rotation steps, each row followed by its count of steps
The counts run from 0 to 581.
[ 96 132  87 133  56 107 105  98 215 143 124 134 105 128 182 128 152 105
 115 141 127 113  99 127 147 153 121  75 106 109 119  87 143 104 129 168
 145 159 156 136 149 139 141 129 119  98 147 151 136 127 151 111 100  86
 103 118 129  99 108 174 132 120 121 127 112 131 104  65 145 122 114 138
 117] | 28
[107 134 107 100  90 107  84  77 170 138 121 109 158 155 121 105 119 157
 139 145 127 111 114 174 156 119  93  80 124  82  83  98 119 139 130 158
  76 116 145  91 131 171 141  93 149 104 142 116 136 165 122 139 112  92
 140 105 120  81 159 168 146 102 134 159 112 144 101  73 162 129 129 119
 108] | 9
[ 81 152 102  98  71 109 113 142 148  95 122 180 110 156 150 134 144  96
 130 117 138 123  81 119 134 165 126 112 116 115 114 123 153 125 163 122
  84 192 197 117 172 128 137  94 135 157 139 130 163 162 167 124 116 130
 111 116 124  74 116 161 120  88 121 151 111 145  94  73 138 132 123 130
 132] | 212
[ 56 132 114 124  49  71  99 150 141 136 120 149 112 129 150 117 140  99
 116 103 137 114  93 118 125 140 124 103  91 110 102 115 129 119 143 156
 131 173 157 124 182 121 119 119 167 150 124 119 130 146 165 100 125  86
  96 100 129  68 122 181 115 110 119 150 150  97 106  80 142 121 133 124
 123] | 542
[ 82 140 114 138 104  76 120 131 169 139 146 140 135 139 151 139 125 134
  82 145 113 105  98 113 147 127  98  92 125  89 105  72 116 135 140 189
 143 163 178 104 135 124 128 110 134  87 144 160 146 143 133 159  72  96
 122 112 125  84 134 169 111 126 142 127 126 162 109  69 161 122 111 130
 104] | 464
[107 141 108 120  77  98 103  71 220 152 125 129 145 137 131 137 137 103
 136 151 113 118  97 147 155 112 111  67 130  82  81 106 112 121 120 170
 124 104 145 102 128 140 128 110 138  83 126 155 131 128 141 114 109  95
 133  94 128 111 120 162 145 132 145 135 105 135 101  91 158 127 127 147
 116] | 299
[ 95 161 108 114  69  85 124  94 179 154 112 158 140 166 151 109 140  62
 173 121 135 145  71 149 153 125 115  83 120  76 133 132 145 131 121 146
  76 137 170  95 139 127 135 127 167 125 107 139 141 155 148 145 118 114
 129 130 135  81 158 177 136 122 111 145 127 134  99  70 154 112 107  98
 129] | 326
[ 83 146 112 165  87  98  99 107 179 136 126 136 122 154 166 103 128  96
  79 125 127 115 103 119 132 153  96  99 128  84 117 103 128 133 107 190
 120 167 149  86 139 153 142 106 116 104 136 109 132 145 155 123  95  83
 107 133 136  84 150 160 123 110 151 137 123 144 115  67 146 131  86 120
 127] | 135
[ 72 134 100 124  54  77 110 137 157 132 144 146 123 146 149  85 133  98
 108 108 142 127  92 111 122 152 122 102  85 100 124 133 135 114 132 148
 123 194 159 130 164 129 131 121 160 157 115 107 146 152 170 118 125  60
  93 132 116  72 129 170 128 112 128 143 130 115 119  72 143 123 116 122
 138] | 541
[ 86 127  80 108  66 123 118 101 169 118 101 155 100 148 157 110 168 104
 157 127 143 128  85 153 129 152 112  76 126 114 116 120 151 101 162 119
  98 165 152 108 161 143 133 120 151 119 132 122 114 155 148 100 141  89
 140 106 108  75 126 176 154  85 108 167 123 139 104  80 150 100 157 135
 128] | 53
[ 67 121 125 133  45  76 103 145 171  95 127 146 116 136 128 109 142 107
 118 134 116 107  91 139 157 135 118 104 134  92 109 110 123 145 144 137
 142 171 183 129 160 143  97 107 134 135 143 114 108 137 166 134 115  81
 134  98 121  59 113 146 141  96 143 158 110 131  87  88 114 132 154 138
 122] | 266
[ 94 143 100  94  79  96 114  65 166 188 126 136 132 133 164 145 138 117
 139 122 126 113  76 132 149 132 124  51 144 100 120 104 118 109 117 173
 103 124 117 112 144 115 161 146 160 106 137 156 140 142 148 104 116 104
 103  97 150 110 135 177 115 105 122 151 148 135  96  81 182 132 114 144
 106] | 352
[ 58 115 102 115  85 102 117  95 169 131 131 152 102 155 146  96 124 133
 127 153 132 112  88 122 152 169 114 138 118  99 122  82 146 150 166 168
 138 181 156 118 136 133 136 117 153 133 144 139 107 115 152 143 111  93
  90 140 127  64 129 171 115  96 131 149 139 135  99  56 153 110 125 115
  94] | 3
[ 83 180 126  96  64 110  82 101 190 142 110 149 108 131 164 125 124  87
 123 121 138 123 109 107 150 170 123 101  95  98 113 118 150 141 133 141
 131 186 166  95 160 136 145  85 133 134 136 112 136 124 176 101 123 119
  95 151 138  99 101 165 100 110 122 152 105 122 108  56 142 138 131 160
 117] | 146
[104 146 114  87  68 102 136 119 180 163 165 147 137 131 154 135 127 128
 103 148 112 109  93 119 139 142 114  64 133  89  72 121 103 123 148 149
 128 158 141 126 144 100 152  96 150 119 117 125 153 132 168 127 126  93
  97  96 118 104  97 166 117 111 120 156 103 153 115  72 153 114 152 174
 127] | 578
[ 73 127 102 130  64  83 105 131 163 112 112 132 114 128 159 114 160 107
 136 117 131 119  94 137 184 131 125  93 116 115 118  90 155 124 134 156
 140 162 187 118 155 161 101 114 124 100 155 137  94 134 137 150  82  91
 146 102 102 100 113 166 133 102 116 158 121 133  78  64 144 121 142 115
 100] | 490
[ 88 140 130 114  70  58 118 145 142 119 144 136  94 129 163 115 140 127
 142 132 110 114  62 131 148 152 107  71 140  89 101  96 121 151 125 128
 100 164 145 104 134 142 136 117 153 123 129 105 124 145 158 141 130  81
 137 104 101  74 124 167 104  87 110 167 116 167  98  83 137 128 159 129
 128] | 107
[ 92 174 117  87  73  77 111  94 189 136 131 137 130 128 144 135 114 108
 168 163 126 156  92 156 183 141 107 105 115  90 105 113 129 150 137 136
  78 147 185 127 143 141 143 102 149 126 116 143 151 159 162 136 124 122
 138 121 142  91 110 163 105 113 118 160  93 142 111  70 137 138 116 123
 145] | 156
[ 89 145  97 105 100 112 109  63 187 115 135 160  99 140 155 150 119 123
 134 162 133  97  95 138 136 121 108 100 145 106  95 101 124 144 164 148
  87 138 158  80 139 141 158 105 158 120 150 137 148 159 132 117 132 143
 123  99 126  98 105 173 114  85 101 133 101 174 102  64 145 103 149 143
 110] | 65
[ 82 130 116  61  81  83 111  97 143 125 147 156 130 164 114 151 126 138
 159 155 142 109  73 146 174 150 126  99 141 105 109 122 124 151 173 141
  69 147 169 129 163 148 160 118 182 145 135 147 150 157 154 142 137 133
 125 102 148  90 124 148 117 110 108 146 106 167  97  73 156 109 136 107
 114] | 221
[ 72 109 110 122  61 104  95 106 175 153 127 114 141 144 142 112 131 115
 103 120 131  85  86 153 154 123 117  91 107  97  84 107 126 112 119 193
 141 133 158 102 141 160 127 101 118 101 142 134 124 136 158 142 101  68
 114 109 111 104 154 158 130 138 161 131 115 127 121  71 170 117 104 128
  86] | 19
[ 75 117 133 116  99  66 133 138 167  98 159 150  99 132 150 107 157 121
 139 129 115 114  54 126 140 142 103  84 132  91 116 106 123 147 145 146
 139 156 178 113 139 130 131 114 151 123 138 134 100 139 138 149 104  82
 126 102  92  96 111 162 111 108  96 115 116 143  95  73 151 102 139 123
 104] | 331
[106 136 120  84  68  96 103  97 181 156 169 148 126 140 141 150  98 145
  95 142 102  92  64 127 150 134 125  80 144  93  96 114  97 111 141 141
 112 157 159 107 139 136 130  85 136 124 140 131 156 136 172 149 122  99
  83  85 133  92 117 144 122  94 130 151 110 152 102  83 136 136 140 171
 123] | 355
[ 74 106 110 141  92 109 101 131 160 102 127 157 115 181 124 127 143 142
 104 129 130  91  80 164 114 129  95  97 121  87  90  93 129 121 145 158
 118 158 184  91 143 144 124 112 132 106 151 163 128 154 147 140  98  80
 135 109 129  63 157 162 131 103 141 119 116 139 110  79 148  95 108 116
  93] | 176
[ 80 153 126 145 114  76  75 123 181  94 127 129 138 119 128 149 129 108
 106 121 128 135 122 122 150 122 103  97 111 103 106 109 128 137 146 189
  93 136 194 109 177 160 135 108 121 110 144 130 147 192 123 114  75  84
 131  98 116  95 127 174 111 103 134 117 104 129 117  79 141 152 102 137
 121] | 33
[ 62 158 112 126  72  92  88 122 146 132 100 126 145 144 151  90 141  80
 125  92 157 120 115 138 144 121 112  93  95  98 116 108 149 115 124 160
  91 161 171 100 172 148 127 107 141 128 140 108 131 155 141 122 120  74
 129 129 127  97 138 177 124 127 114 144 138 127 109  80 162 115 103 110
 105] | 45
[ 99 160 106 131  86  94 119  89 184 121 126 158 103 138 184  98 144 114
 146 155 125 128  89 147 148 153 102 118 131  99 125  84 125 147 132 146
 103 156 163  94 103 138 139 122 136 105 114 116 121 143 116 143 107 113
 124 137 105  67 128 168 113  78 106 147 109 148  90  49 132 134 131 107
 128] | 1
[ 74 108 123 118 101  97 120 127 172  89 131 139 109 142 128  90 158 130
 135 131 125  84  89 120 142 148 101  87 129  86 106 105 135 122 154 155
 135 166 171 101 172 147 136  89 152 129 160 121  93 137 129 137 107  64
 126 109  82 103 129 160 126 113  94 107 116 147  72  66 155  96 156 126
 100] | 332
[ 96 139  92 108  48  93 154  97 173 143 135 155 136 133 138 119 163  94
 158 144 118 116  86 142 198 134 128  71 129  95 130 125 139 112 135 144
 102 153 185 122 161 135 113 113 158 117 129 134 134 144 156 137 124  96
 137 105 136  94 114 167 142 108 107 144 110 137  95  76 126 120 141 124
 135] | 209
[ 99 146  96 105  67 108  98 102 144 136 111 154 136 152 151 164 148 119
 125 120 126  99 121 147 165 127 115  81 129  99  70 116 126 123 120 176
  98 132 163 122 138 140 162 101 142 105 124 154 160 185 154 111 101 147
 137  90 164 105 132 162 126 111 173 172 105 129 118  59 164 155 108 135
 122] | 245
[ 88 134 114  99  68  93 100  59 163 169 127 132 129 131 145 162 119 145
 141 141 133 111 118 142 155 146 109  75 131  96 102  84 133 137 142 174
 118 133 124 112 133 138 149 132 153  97 142 184 132 141 154  99 124 133
 116  97 168  99 110 169 116 106 141 156 130 148 104  87 165 133 125 144
  96] | 129
[ 91 130 101 144  87  60  83 117 169 126 132 111 156 127 140 112 129 129
  84 118 141 126 128  99 143 125 110  81 107 128  97  93 128 119 131 188
 119 145 142 137 169 153 130 141 135 109 154 127 133 171 112 114  90  64
 114 104 103  78 132 196 131 108 141 136 124 123 106  89 153 144 111 124
 131] | 531
[107 120 108 123  99 105 102  77 151 152 136 141 162 166 118 119 133 134
  98 117 128 109 111 124 127 124 121  86 131  81 102 115 114 119 143 168
  75 144 146  92 146 127 157 127 157 109 137 148 144 184 123 120  93  82
  99 112 132  73 176 176 149  85 143 142 153 135 106  73 164 141 104 108
 124] | 350
[ 64 140 117 109  89  96  88 123 144 127 129 145 146 167 109 146 152  97
 124 112 140  95 104 112 164 137 126  65 131  92 104 142 134 122 136 187
 106 154 192 115 179 149 146 115 143 136 133 154 161 179 168  94 100 121
 139  98 160 120 139 163 152 123 149 127 110 126 108  79 135 134 105 128
 127] | 87
[ 97 143  89 118  47 106 109 116 174 119 122 147 109 145 160 108 151  92
 132 155 150 130  96 119 140 164 126  95 119 120 119 118 160 126 173 144
 100 187 144 119 176 168 132 100 154 137 122 117 134 142 150 100 135 109
 118 141 124  80 102 162 148 122 103 147  88 149  91  63 156  98 120 115
 120] | 434
[ 93 177  84  84  71 100 119 122 158 121 130 150 111 123 182 117 126 117
 147 139 159 139  97 133 138 149 101 101  82 115  91  96 146 133 157 128
  94 162 155 109 137 114 145 104 157 151 121 122 145 163 142 118 140 109
 119 126 111  66 109 178 107  89 105 161 112 143 103  56 161 112 159 128
 131] | 552
[109 134  89 138  79  95 112  80 198 152 165 135 141 136 151 110 110 129
  98 172 130 108 100 110 142 151 103  93 132  84 113  94  95 134 133 183
 124 171 130 101 126 137 160 124 142 103 113 123 158 147 144 138 129  86
 103 142 129  71 139 172 130  95 143 138 108 167 123  74 145 115 120 141
 137] | 407
[ 93 141 111 122  66  64 152 113 175 137 126 153 142 135 142 108 175  99
 162 173 125 151  93 134 174 145 119  66 138  81 108 107 124 128 151 153
 120 173 155 147 154 149 133 130 155  99 107 144 121 153 147 117 123  84
 152 120 123  77 105 175 145 115 107 151  97 144 102  75 132 110 134 116
 137] | 432
[ 82 141 131 101  62  83  98  88 191 149 114 133 176 142 113 120 131  79
 141 130 120 122  91 137 201 115 133  77 136  92 103 122 124 135 119 176
 109 131 193 112 154 140 112  96 143 117 138 135 127 140 139 150  89 102
 128  99 131 108 132 153 156 130 131 153 123 123  96  80 147 155 114 126
 128] | 481
[ 76 133 135 132  59  68 103 134 161 105 140 134  92 136 159  94 148 113
 140 132 112 101  52 132 158 143 113  75 140  93 111 107 119 151 118 161
 126 143 150 107 140 139 119 103 150 124 147  94 100 126 160 151 125  82
 146  97 102  95 121 164 108 106 113 141 108 157  93  81 138 109 137 113
 119] | 108
[ 82 131 114 118  72  56  97 128 144 127 149 116 165 140 114 114 144 118
 131 125 161 119 102 120 179 136 126  83 106 115 140 112 135 139 129 194
 106 153 184 140 164 155 131 135 158 132 134 160 130 163 131 151 100  86
 136 125 148  82 149 188 150 131 150 142 121 136  93  68 158 134 110  90
 117] | 375
[ 83 153 143 124  85  66  71 102 160 110 120 137 160 135  95 128 113 112
 113 137 128 101 126 125 174 131 112  96 139  76 106 115 108 159 136 168
  91 148 198  99 172 157 123 101 131 116 128 124 140 177 150 126  95  99
 137 109 147  86 136 160 139 103 151 150 112 129 109  88 122 155 121 124
 137] | 257
[ 65 140 118  97  88  79 102 114 132 165 135 112 138 136 153 143 125 128
 104 119 143  91 100 125 145 108 117  78 122 116  63  84 121 132 138 198
 112 133 138 102 155 126 163 106 173 109 150 136 143 159 126 117 118  94
 111  83 130 119 129 185  95 135 121 146 133 144 115  79 188  99 117 134
  77] | 72
